Each path below is one point turned by a fixed rotation once a step. After each direction that follows a path, write how fast that rotation turns it, in degrees per step (0 if it stays still).
Each turn is a multiple of 5 degrees from 10 to 175, or 0.
Path 1:
[-12.6 -23.7 -14.4   6.2   8.0  15.3   4.8  20.3 -31.5   7.7 -12.4  -4.6
  -6.8  -8.5   1.4  -3.0  -2.5   6.0  -8.1  -6.2  -7.3   1.6  -5.0 -10.8]
[  0.7 -15.9 -33.1  -7.0   9.2  28.9   0.7  15.3 -14.4  -1.1  -6.0 -10.8
   3.8  -8.1   7.5  -0.2  -4.7  11.0  -8.5   1.9   1.8  -3.9  -3.7   6.2]
[-19.0  -7.6 -19.8  -0.9   7.0  19.4  -6.6  25.9 -18.6   3.6  -5.6   3.6
  -5.9 -10.4   2.2  -5.8  -8.0  13.7 -12.2 -10.7  -3.6   3.2 -10.7 -14.0]
[  4.3 -24.7 -22.6  -2.1   6.9  22.2   4.2  10.9 -27.9   2.2 -11.0  -9.0
   1.1 -10.0   5.1   7.1  -2.2   5.6  -5.6  -0.5 -12.6   1.4 -10.8  -5.4]
[-15.4 -11.8 -28.9   0.6   8.5  21.0   2.0  24.1 -17.9   2.9  -3.3  -5.7
  -4.3  -8.3   7.7  -7.9  -4.3  10.8 -12.4  -6.3   8.3  -8.4   1.8   2.9]
[ -4.4 -13.9 -19.5  -6.9  10.3  28.5  -8.2  19.1 -15.5   0.4 -11.9  -1.6
   2.3  -9.3  -2.0  -0.3  -9.3  13.9  -6.7  -1.4 -10.7  11.5 -13.7 -12.4]
[ -6.6 -16.6 -27.6   1.8   1.6  13.5   4.3  15.8 -30.5   3.6  -2.1  -3.3
  -6.2 -11.7  12.5   4.3  -0.6   5.1 -11.3  -9.9  -5.6 -10.5  -8.9  -4.1]
[ -9.9 -20.8 -20.2  -0.8  14.5  28.1   1.4  21.8 -16.2   2.6 -14.0  -9.8
   0.6  -4.6  -1.7  -9.4  -6.1  12.0  -6.6   2.2   2.7   5.5   2.0  -0.9]
[ -4.2  -6.2 -31.5  -9.1   3.7  23.5  -8.0  17.4 -15.9  -1.2  -0.3   1.2
  -0.5 -12.6   8.5   4.1  -7.3  13.0 -11.9  -7.7  -6.6  -2.1 -16.9  -7.3]
[-12.1 -23.8 -13.9   6.7   8.0  15.5   5.5  19.8 -31.5   7.4 -12.5  -4.0
  -6.1  -7.9   1.6  -3.0  -2.5   6.4  -7.8  -6.4  -7.1   2.1  -4.9 -11.0]
[  0.8 -16.0 -32.9  -7.1   9.3  28.9   0.6  15.3 -14.6  -1.4  -6.1 -10.8
   3.6  -8.3   7.6  -0.1  -4.9  11.1  -8.6   2.1   1.6  -3.6  -3.6   5.8]
[-19.2  -7.4 -19.9  -0.9   7.1  19.0  -7.2  25.9 -18.5   3.7  -5.3   3.7
  -5.7  -9.8   1.6  -6.1  -8.3  13.5 -11.9 -10.8  -3.2   3.2 -10.4 -14.1]
[  3.6 -24.6 -22.8  -2.1   6.8  22.1   3.9  10.8 -27.9   2.4 -11.3  -8.5
   0.6  -9.5   5.5   6.7  -2.0   5.5  -6.2  -0.1 -12.7   2.0 -11.2  -5.3]
[-15.6 -11.9 -28.9   0.9   8.7  21.1   1.8  24.0 -17.9   3.0  -3.4  -5.8
  -4.5  -8.0   6.9  -8.0  -3.9  10.9 -12.8  -6.5   8.1  -8.1   1.9   2.8]
[ -4.5 -14.5 -19.3  -6.7  10.1  28.3  -8.1  18.5 -15.3   0.7 -11.7  -1.7
   2.2  -9.5  -1.6  -0.3  -9.5  14.1  -6.3  -1.2 -10.7  11.9 -14.2 -12.5]
[ -6.8 -16.4 -27.5   1.9   2.2  13.8   4.6  16.2 -30.8   3.8  -2.6  -3.6
  -6.2 -12.3  12.1   4.5  -0.8   5.5 -12.0  -9.8  -6.2 -10.6  -9.3  -4.7]
[-0.4  5.2 -1.4  5.3 -1.2 11.5 -3.1 -2.0 -7.4  1.3 -4.0  4.5 -0.5  2.3
  8.7 -0.2  0.0  2.2 -0.1  4.0 -1.7 -1.0  5.6 -3.5] | 0
[ 1.6 -7.0 -1.3  3.9  1.5 -0.7  8.2 -1.7 -3.8  1.1 -1.8 -7.0 -0.1  2.1
  1.7 -1.4  3.6 -3.2  1.0  3.3  5.2 -5.1  8.5  8.3] | 120
Path 2:
[-13.2   7.1 -11.4  -9.2 -15.7   7.6  14.4  -4.8  -3.6 -17.6   2.9 -12.8
  -4.7   5.6  16.0  -6.9  25.5   4.6   0.1   4.4  12.2  16.7  11.3   5.7]
[-16.3  -4.0  -5.1  -5.6 -16.2   3.7   8.2  -8.2  -4.7 -17.5   0.1 -16.2
  -6.3   3.3  19.2  -7.8  23.8  10.5  -3.5   6.7   4.6  13.3  15.1  11.8]
[-16.7  -6.4   0.9   0.8  -5.1   2.1   1.4 -18.6   1.2 -18.9  -0.1 -19.0
  -4.3   2.2  19.2  -6.3  24.6  15.4   0.0   2.1   5.1  12.5  13.6   8.7]
[-15.2  -0.8  -1.9   5.6   0.3   3.6   5.4 -21.9   2.9 -22.4   5.5 -18.0
  -2.3   0.4  16.4  -1.1  26.4  10.7   2.9  -2.3  12.8  13.0   3.0   1.5]
[-18.0   2.2 -10.4   4.5  -6.9   2.7   9.8 -13.2  -3.1 -24.0   8.2 -18.6
  -4.3  -1.5  13.8   2.5  26.5   4.8  -3.8   0.8  16.4  10.6  -4.8  -1.8]
[-22.0  -2.6 -13.6   0.5 -10.7   0.6   3.7  -6.1  -9.1 -21.5  -0.4 -21.2
  -9.2  -0.6  12.4   0.9  23.2   5.9 -13.5   5.5  13.0   9.6  -0.4  -3.0]
[-23.2  -3.9 -10.1  -1.6  -2.0   0.8  -6.5 -10.3  -8.2 -17.7  -9.4 -22.6
  -9.5   3.8  11.4  -3.4  21.5  10.1 -12.7   4.6   9.0  12.0   8.3  -5.6]
[-18.5   5.1  -9.4  -3.2   6.9   4.8  -6.1 -14.8  -2.4 -16.8  -9.5 -19.6
  -5.4   7.6  10.2  -6.0  23.7   9.4  -3.6   0.1  13.8  17.5  10.4  -9.8]
[-14.6  13.3 -14.5  -6.9   0.3   8.4   4.7 -10.6  -1.4 -17.8  -3.0 -14.6
  -3.3   8.5   9.9  -5.3  25.8   3.2   0.8  -0.3  17.8  19.9   8.6  -9.1]
[-14.4   9.8 -15.7 -11.0 -13.0   8.3  11.0  -2.6  -6.1 -16.2  -1.5 -13.6
  -5.2   7.2  12.9  -6.9  25.5   2.3  -2.8   4.7  13.9  18.0  11.2  -0.4]
[-16.6   0.4  -8.6 -10.7 -14.5   5.4   6.5  -5.3  -5.9 -14.7  -4.5 -15.7
  -7.1   7.1  16.7  -9.9  23.4   8.9  -3.9   6.7   6.1  15.8  18.3   7.6]
[-14.5  -2.4   0.0  -4.3  -5.0   4.7   2.3 -15.9   0.8 -16.4  -3.2 -16.6
  -4.0   6.2  18.3  -9.7  24.4  13.7   2.5   2.2   5.0  15.4  19.2   8.4]
[-12.7   2.2  -0.7   1.3  -2.1   5.5   8.1 -20.6   4.6 -20.6   5.3 -15.5
  -1.2   2.7  18.0  -4.9  27.2  10.9   6.6  -1.9  11.3  15.2   8.9   4.8]
[-15.5   1.8  -7.1   2.9  -9.7   3.9  14.1 -13.9  -0.1 -23.6   9.9 -16.6
  -3.2  -1.3  17.0   0.8  27.2   5.8   0.1   0.8  14.1  11.9  -0.6   3.5]
[-20.3  -5.6  -9.4   2.2 -13.6   0.3   7.4  -8.9  -7.2 -22.0   4.2 -20.5
  -8.1  -2.1  16.2   0.8  23.8   7.6 -10.3   5.5  10.4   8.7   0.3   3.6]
[-22.9  -8.2  -6.2   3.1  -3.7  -0.9  -4.8 -12.8  -6.6 -19.7  -4.9 -23.1
  -8.6   0.9  13.9  -2.0  22.4  11.8 -11.4   4.0   8.3   9.9   5.8  -1.0]
[ 3.6  6.7  1.5  2.5  8.7  2.5  1.5 -7.0  6.2 -1.4  3.4  1.9  4.1  0.7
 -1.3  1.4  2.7 -1.2  7.9 -5.5  5.0  2.8 -3.2 -4.9] | 80
[-1.0 -1.4  4.2  3.1  1.8 -3.6  1.7 -1.7 -8.4 -3.4  1.9  7.0 -3.5  1.7
 -1.4 -2.2 -7.0 -3.3 -3.4 -7.9  1.6  9.6  0.8  3.1] | 0
[ 4.6  1.4  3.9 -4.7 -5.2  2.9  6.4  0.2  3.3  2.0  2.6  4.0  2.2  2.3
  4.2 -4.7  1.1  1.3  7.2  0.2 -3.3  2.5  8.3  9.0] | 35
